In the rows, zero is written as 128.
Rotation paths and how fast each direction turns (degrees per step):
Each turn is a multiple of 5 degrees from 10 to 175, or 0.
Each row of a path follows its step; steps can be skipped.
Rotation 1:
step 0: [132 129 123 124 109 137 126 125 128 117 134 128 124 127 128 129 132 124
 124 126 119 124 122 110 119 118 127]
step 1: [129 122 125 131 118 134 131 125 115 113 135 135 118 130 139 127 123 135
 119 127 122 128 136 124 135 124 118]
step 2: [134 131 115 130 121 137 129 122 119 121 123 119 128 122 127 129 122 136
 128 134 129 140 128 117 125 114 118]
step 3: [140 131 126 131 121 137 139 119 123 123 127 127 121 129 136 127 126 140
 134 124 129 124 133 115 116 137 118]
step 4: [140 124 123 132 119 127 119 131 115 134 129 130 125 128 132 132 111 136
 132 124 121 134 134 117 119 127 127]
step 5: [138 118 128 131 117 136 119 121 119 121 133 119 127 128 120 142 130 137
 131 131 132 120 136 122 120 129 130]
step 6: [129 118 123 135 117 122 124 126 118 137 130 131 117 130 130 128 127 143
 121 141 134 124 132 126 119 131 119]
step 7: [140 126 119 122 111 126 118 121 137 130 135 126 134 137 121 129 123 136
 125 133 140 134 128 121 121 130 121]
step 8: [136 123 120 125 116 135 124 126 120 134 141 130 126 130 128 120 129 140
 120 118 133 114 120 125 126 134 126]
step 9: [135 121 117 117 113 121 117 140 123 118 130 128 119 133 124 124 129 137
 129 129 127 127 122 124 128 121 125]
step 10: [122 129 119 118 116 136 127 125 120 119 141 124 132 134 133 129 134 144
 134 133 131 124 129 124 137 130 121]
step 11: [119 126 116 124 119 129 135 132 113 126 122 136 130 132 122 122 123 139
 130 130 133 130 118 115 122 129 119]
[121 125 128 129 127 128 129 127 125 125 129 129 127 129 127 133 130 127
 126 135 130 130 131 129 130 126 127]  80
[127 128 124 133 129 129 128 128 125 133 128 134 127 128 132 127 127 130
 127 128 127 125 128 132 131 129 128]  155
[128 133 127 125 127 129 126 127 130 127 131 130 124 130 126 129 130 129
 122 128 126 130 122 131 130 129 128]  40
Rotation 2:
step 0: [127 134 136 120 127 138 124 133 129 140 133 132 130 134 122 139 127 129
 130 132 143 123 132 128 137 132 133]
step 1: [141 135 146 125 131 131 132 130 120 127 132 123 129 129 141 135 127 133
 130 122 134 138 133 130 125 128 129]
step 2: [122 136 138 137 136 130 127 131 127 130 119 130 128 132 122 126 130 124
 134 127 136 142 136 116 129 131 119]
step 3: [130 130 136 128 116 133 129 133 138 138 127 117 131 133 125 134 131 118
 132 117 139 133 125 134 131 134 126]
step 4: [142 128 133 138 131 127 126 134 133 122 133 119 136 115 123 132 132 134
 128 125 132 139 137 128 132 131 129]
step 5: [132 129 127 134 136 131 127 139 122 130 118 128 132 132 118 127 134 120
 116 130 138 141 122 128 132 125 131]
step 6: [139 127 129 134 121 136 109 127 128 136 132 126 120 131 124 132 128 126
 131 121 133 136 123 130 127 132 138]
step 7: [126 126 132 134 136 133 127 130 129 121 128 133 133 124 126 140 139 137
 133 118 133 137 131 132 125 121 141]
step 8: [126 133 130 136 129 137 132 121 124 139 123 130 133 133 128 114 132 126
 123 123 127 145 130 130 131 124 138]
step 9: [127 120 133 135 117 138 123 134 132 132 137 130 120 133 121 124 136 127
 138 132 131 135 134 138 130 123 128]
step 10: [126 142 135 126 121 134 129 141 130 124 131 134 134 121 124 132 135 132
 120 125 122 133 136 136 129 123 138]
step 11: [135 134 136 127 130 138 123 129 117 138 127 129 135 135 122 118 136 139
 124 135 132 127 132 126 135 125 129]
[122 128 128 126 130 131 127 127 127 132 123 129 131 128 125 126 128 128
 123 128 128 128 126 127 131 133 128]  130
[133 130 127 125 129 128 123 131 123 127 129 131 126 128 127 131 127 130
 123 131 130 125 125 127 128 128 130]  65
Rotation 3:
step 0: [132 129 136 133 130 127 130 130 129 129 133 122 140 127 144 131 127 127
 144 129 125 127 115 138 119 136 130]
step 1: [124 135 131 139 129 117 140 134 131 136 122 118 125 118 118 123 129 130
 133 137 133 141 130 120 129 128 127]
step 2: [123 131 120 130 125 134 122 127 138 132 124 130 128 142 125 130 133 118
 125 124 136 139 113 132 132 116 131]
step 3: [132 133 126 119 120 140 145 137 123 126 139 124 135 133 133 134 125 122
 132 126 128 130 140 128 130 122 134]
step 4: [130 129 130 128 130 120 123 122 129 128 120 110 143 127 145 118 132 126
 136 124 130 130 130 128 129 134 131]
step 5: [136 129 122 134 134 125 128 134 138 139 124 120 130 118 113 142 135 127
 134 138 127 132 128 133 132 130 130]
step 6: [121 139 124 122 113 125 128 130 128 133 131 129 118 133 134 130 122 120
 129 135 138 134 115 141 132 129 127]
step 7: [135 131 130 142 130 136 141 135 125 125 136 125 131 138 140 126 129 128
 133 133 124 140 130 124 119 124 137]
step 8: [124 133 128 130 126 123 132 117 133 129 118 115 138 121 125 124 125 123
 141 119 133 131 125 118 132 118 135]
step 9: [126 125 124 121 135 130 131 144 130 140 123 122 138 134 120 136 138 119
 127 124 129 135 125 138 133 129 122]
step 10: [133 139 127 125 108 132 128 128 133 130 134 116 125 130 138 127 131 122
 122 141 132 127 137 134 136 127 127]
step 11: [137 127 124 134 134 125 124 129 133 124 131 128 130 130 138 126 128 127
 148 130 129 138 129 137 120 133 144]
[125 122 130 128 126 132 127 129 129 129 128 127 125 127 126 127 126 125
 123 131 128 131 127 131 133 128 130]  95
[125 122 129 129 130 123 129 127 127 128 130 125 132 125 131 128 126 130
 130 129 125 127 129 128 127 124 131]  95
[124 131 131 126 125 129 125 122 132 127 128 127 131 129 131 129 129 129
 127 129 127 126 122 126 130 129 127]  175
[126 129 132 134 127 128 131 128 125 130 127 128 123 130 126 127 126 126
 130 127 124 128 122 127 125 126 127]  60
[127 128 131 127 128 126 131 131 124 130 128 126 129 130 133 124 130 130
 123 131 128 129 129 126 128 132 124]  120
[130 127 127 125 128 130 127 128 124 129 124 122 130 130 127 129 128 124
 127 123 123 124 130 127 131 128 128]  70
[128 131 129 129 128 126 127 127 126 127 132 132 129 130 132 133 126 122
 125 128 126 129 132 131 128 125 125]  100
Rotation 4:
step 0: [128 134 125 126 135 126 120 130 129 121 127 121 138 139 135 128 138 136
 130 133 134 134 128 138 117 129 134]
step 1: [124 139 127 128 125 143 126 121 127 134 129 129 138 127 128 128 123 129
 131 113 118 128 138 132 126 132 132]
step 2: [133 128 125 135 123 125 121 119 132 122 138 136 128 136 124 121 122 131
 121 136 122 124 125 139 134 135 126]
step 3: [134 135 122 131 134 141 120 137 135 124 121 131 128 128 129 132 136 128
 119 123 136 122 123 122 132 137 125]
step 4: [117 121 115 133 128 125 121 136 134 133 119 121 126 137 128 121 124 129
 126 122 119 139 127 130 133 126 129]
step 5: [121 134 127 128 142 129 129 128 126 117 131 130 134 129 132 120 131 125
 119 128 121 123 123 132 119 120 140]
step 6: [135 123 122 130 134 133 127 136 119 133 133 131 134 133 126 134 118 130
 129 119 121 116 138 133 126 130 123]
step 7: [122 132 136 132 133 130 129 127 128 120 126 124 114 136 116 127 129 135
 119 135 122 125 134 133 137 133 122]
step 8: [131 134 128 128 131 126 114 142 135 130 123 124 130 131 127 125 143 126
 136 127 134 119 131 136 126 128 130]
step 9: [119 129 127 123 118 140 133 129 127 127 124 121 134 140 128 119 124 137
 131 116 128 130 129 133 131 124 136]
step 10: [128 134 131 139 132 125 123 118 126 120 125 132 141 133 126 123 123 130
 134 134 118 117 118 130 125 133 131]
step 11: [136 139 119 128 128 138 124 130 132 126 133 129 135 141 132 138 125 132
 121 129 132 125 136 123 127 130 117]
[127 126 124 126 123 124 131 130 128 125 133 126 128 134 131 127 128 128
 126 128 129 130 129 131 128 129 124]  160
[123 127 131 130 129 123 128 127 130 124 129 129 130 126 125 126 127 129
 129 128 124 131 130 126 134 129 128]  135
Rotation 5:
step 0: [115 130 130 127 147 138 124 127 130 130 132 129 124 131 116 135 115 129
 132 126 126 126 128 129 132 124 132]
step 1: [127 134 114 132 129 120 132 119 132 129 133 129 115 122 133 139 131 133
 133 135 126 131 137 125 136 129 133]
step 2: [113 124 123 128 134 134 126 141 136 134 123 124 124 124 128 129 129 133
 143 126 130 119 129 135 123 122 129]
step 3: [124 141 122 123 128 126 124 123 134 135 125 134 124 135 136 133 128 134
 132 119 140 132 129 125 141 138 132]
step 4: [123 128 120 129 132 135 124 131 131 119 136 129 117 124 127 119 120 132
 136 127 142 132 129 131 119 120 132]
step 5: [137 122 119 124 134 132 123 121 137 127 124 132 137 130 143 134 128 138
 138 133 133 130 132 129 136 130 127]
step 6: [134 125 122 133 127 128 131 130 129 139 130 128 121 127 122 119 125 138
 134 123 141 125 121 144 122 132 122]
step 7: [133 127 120 121 131 130 124 120 122 130 123 128 138 138 128 121 115 133
 134 127 134 121 128 122 135 128 142]
step 8: [135 132 118 126 136 125 131 122 134 126 143 124 126 132 119 130 121 130
 127 135 137 122 125 133 124 124 114]
step 9: [135 124 127 123 137 129 126 121 118 134 131 126 128 127 132 128 124 139
 140 126 115 120 135 136 135 121 133]
step 10: [127 139 111 130 128 116 139 133 129 132 134 128 133 131 122 133 127 127
 136 127 128 118 121 132 124 134 129]
step 11: [115 125 131 120 135 122 121 128 118 130 133 129 125 132 128 135 114 130
 134 119 131 120 128 126 136 117 127]
[129 130 125 128 126 123 127 122 126 129 125 129 131 128 132 130 131 129
 125 128 129 128 133 126 130 129 129]  170
[122 129 131 128 127 126 131 128 132 123 129 127 126 126 129 132 131 126
 131 123 129 128 130 130 131 127 131]  35
Rotation 6:
step 0: [127 141 132 120 123 138 134 118 130 127 121 130 136 117 127 114 128 126
 127 129 137 126 130 125 138 131 116]
step 1: [133 128 123 118 132 138 115 122 136 121 130 127 125 142 125 137 120 127
 128 134 144 122 126 124 134 126 128]
step 2: [114 134 135 121 138 126 121 120 129 130 131 128 132 116 122 116 125 127
 136 131 140 134 136 126 130 135 132]
step 3: [137 127 129 120 129 146 123 131 135 116 129 141 134 124 123 130 136 120
 120 131 137 126 127 124 131 135 126]
step 4: [124 143 139 118 131 123 121 127 131 138 127 137 133 134 122 131 119 136
 131 137 137 130 126 122 138 125 131]
step 5: [124 131 137 128 134 132 130 123 138 116 131 127 132 125 125 131 126 113
 121 123 140 133 133 113 122 132 135]
step 6: [123 135 143 120 135 140 117 130 128 138 134 140 131 131 134 126 128 127
 119 130 128 121 127 133 135 138 126]
step 7: [130 131 144 131 128 129 126 120 134 121 127 133 133 129 128 134 131 129
 134 136 132 127 138 106 130 120 120]
step 8: [120 145 136 119 126 137 121 129 129 125 141 117 131 130 128 123 125 123
 116 127 133 120 125 125 126 126 132]
step 9: [130 123 136 125 126 121 115 108 137 128 129 138 132 132 136 121 129 125
 123 131 130 121 135 121 130 137 124]
step 10: [128 136 138 123 137 137 117 129 129 129 128 113 136 129 124 130 146 128
 125 137 135 128 131 125 132 121 127]
step 11: [119 132 132 126 115 118 121 124 134 119 139 135 126 126 124 123 133 124
 125 134 135 117 121 118 137 134 133]
[131 130 130 130 133 128 129 125 125 125 126 123 131 123 126 126 128 126
 129 127 125 132 129 126 130 125 130]  140
[128 127 131 128 127 127 132 128 126 128 133 125 123 130 120 127 128 129
 129 127 130 127 131 127 126 129 131]  120
[124 129 128 130 128 123 127 130 129 130 126 131 126 128 126 121 125 128
 128 128 125 126 130 127 133 128 127]  160
Rotation 7:
step 0: [125 129 138 140 123 125 133 129 127 129 123 121 134 145 124 126 127 121
 130 120 124 129 135 142 127 123 128]
step 1: [132 133 127 124 123 121 141 130 137 131 130 124 130 134 128 127 125 125
 119 132 130 139 139 125 142 115 128]
step 2: [124 128 128 119 120 127 139 141 143 139 127 132 127 123 131 132 128 123
 129 130 132 125 131 130 118 127 143]
step 3: [138 124 131 130 131 119 138 135 125 118 122 130 130 122 143 135 123 123
 137 133 130 132 123 120 124 131 135]
step 4: [132 128 123 120 139 125 120 133 123 126 126 131 139 122 117 133 119 122
 134 145 127 122 129 127 130 134 132]
step 5: [123 131 131 128 125 144 117 132 112 132 125 119 137 128 132 135 124 137
 132 133 122 127 125 120 125 125 131]
step 6: [120 124 126 128 124 125 125 124 119 123 118 140 126 135 114 131 125 141
 128 125 122 134 120 122 130 118 127]
step 7: [122 136 118 124 124 127 125 116 132 129 134 126 114 123 123 123 135 139
 138 130 119 136 134 124 126 126 128]
step 8: [124 119 117 133 126 135 136 128 126 121 128 134 124 134 131 122 143 136
 131 125 134 128 137 133 118 139 126]
step 9: [128 116 132 133 122 127 133 126 125 116 133 125 122 125 128 121 120 120
 130 129 124 134 137 140 135 139 118]
step 10: [132 126 130 123 124 127 121 143 136 131 133 119 125 136 129 131 130 129
 114 138 127 127 132 137 133 135 116]
step 11: [128 133 140 125 119 130 137 143 131 133 132 134 128 131 136 120 122 127
 124 121 121 119 120 122 129 129 121]
[130 129 130 126 124 127 131 131 132 127 126 130 130 125 131 131 129 124
 125 130 127 130 131 131 127 132 125]  45
[130 125 129 125 127 129 125 125 128 127 129 125 133 134 129 129 124 127
 128 130 124 125 124 129 127 131 124]  65
[128 125 129 130 122 126 127 124 126 128 131 128 128 126 125 127 133 133
 128 128 128 126 130 130 126 128 122]  35
Rotation 8:
step 0: [129 132 128 127 123 122 137 113 125 130 118 140 133 132 133 125 123 125
 125 114 121 126 121 122 125 126 115]
step 1: [138 127 141 138 124 130 136 123 130 119 124 134 137 118 126 132 124 130
 130 125 132 131 126 127 118 110 132]
step 2: [125 131 136 127 122 142 132 116 130 139 126 126 126 128 106 133 128 126
 127 116 131 131 125 129 130 125 130]
step 3: [128 132 142 132 121 130 128 135 126 129 118 135 137 123 123 129 128 116
 135 122 134 131 138 116 133 139 123]
step 4: [129 112 126 126 129 128 125 123 120 127 118 145 126 128 119 135 134 123
 133 127 134 126 124 123 114 132 133]
step 5: [125 136 130 126 127 123 142 114 129 131 112 135 127 139 129 122 129 125
 129 125 127 124 125 117 119 122 120]
step 6: [138 126 133 135 126 125 131 124 133 122 115 130 143 125 129 138 117 131
 128 115 125 134 126 126 122 117 132]
step 7: [125 123 141 128 120 136 135 120 136 138 132 124 129 122 115 129 132 130
 129 117 140 127 118 123 123 123 131]
step 8: [128 133 136 134 118 131 125 127 120 133 124 141 132 125 120 125 125 117
 128 112 128 129 131 121 136 135 117]
step 9: [132 121 137 126 126 131 129 123 118 119 121 146 132 119 121 131 134 121
 136 136 135 127 131 125 117 126 131]
step 10: [125 133 124 127 130 132 137 115 128 134 109 132 123 141 116 132 133 124
 128 124 126 128 130 125 118 123 125]
step 11: [134 129 141 128 127 122 133 127 138 126 110 127 140 130 133 135 118 127
 133 119 131 131 132 116 126 126 131]
[127 127 128 131 131 130 124 124 131 131 128 128 120 131 125 125 128 129
 125 128 131 125 126 127 127 126 128]  135
[131 130 126 127 130 131 130 125 132 127 128 127 128 128 127 126 127 128
 128 129 123 134 133 128 125 123 130]  80
[127 127 127 127 125 128 131 127 131 124 132 130 131 127 128 126 127 127
 121 124 130 125 129 130 130 126 130]  60
Rotation 9:
step 0: [119 130 134 134 112 129 129 134 127 126 131 121 131 130 124 132 147 127
 141 133 134 124 133 128 122 127 120]
step 1: [133 126 127 129 120 112 134 136 127 119 137 135 125 121 124 135 136 111
 132 135 128 131 137 127 130 127 120]
step 2: [131 139 129 134 130 118 129 120 115 124 133 123 139 137 115 136 127 114
 129 130 129 129 134 124 127 127 127]
step 3: [128 134 121 126 118 123 119 125 113 130 121 131 121 128 124 131 123 114
 120 116 139 129 135 130 132 130 128]
step 4: [124 133 132 130 118 131 115 120 125 134 123 128 131 129 126 133 136 124
 135 125 141 109 136 132 121 130 129]
step 5: [135 122 127 129 122 118 121 137 129 125 133 140 118 122 129 130 136 124
 124 132 134 110 134 121 120 130 126]
step 6: [132 136 128 134 130 123 125 134 123 125 135 132 134 137 116 132 137 127
 131 126 119 119 130 113 112 127 130]
step 7: [133 130 120 121 112 124 126 137 117 130 122 131 125 125 115 133 129 124
 121 119 118 137 133 121 120 126 126]
step 8: [123 132 128 116 124 128 121 123 122 134 123 125 139 124 117 142 136 130
 135 127 126 128 140 137 120 124 124]
step 9: [125 120 125 117 130 121 121 132 121 128 129 130 124 122 126 140 132 125
 114 141 135 123 143 135 128 129 125]
step 10: [117 139 127 130 142 132 124 133 124 129 136 132 130 136 123 137 132 123
 122 134 135 121 138 124 119 130 140]
step 11: [127 137 126 129 116 131 128 138 128 134 127 128 117 124 122 128 125 122
 114 130 136 132 132 118 118 123 141]
[129 128 130 126 127 129 128 125 126 123 131 127 126 128 126 126 131 125
 127 127 123 131 127 133 126 124 127]  60
[126 126 130 130 128 126 121 130 130 128 126 126 127 125 133 132 130 129
 131 131 128 128 127 132 127 127 125]  85
[126 127 127 127 128 129 124 123 128 127 131 129 132 125 126 129 124 129
 125 126 129 130 129 131 129 135 126]  65
[129 131 126 129 129 132 125 124 127 126 130 126 123 125 132 126 126 128
 127 128 131 123 129 127 126 127 133]  55
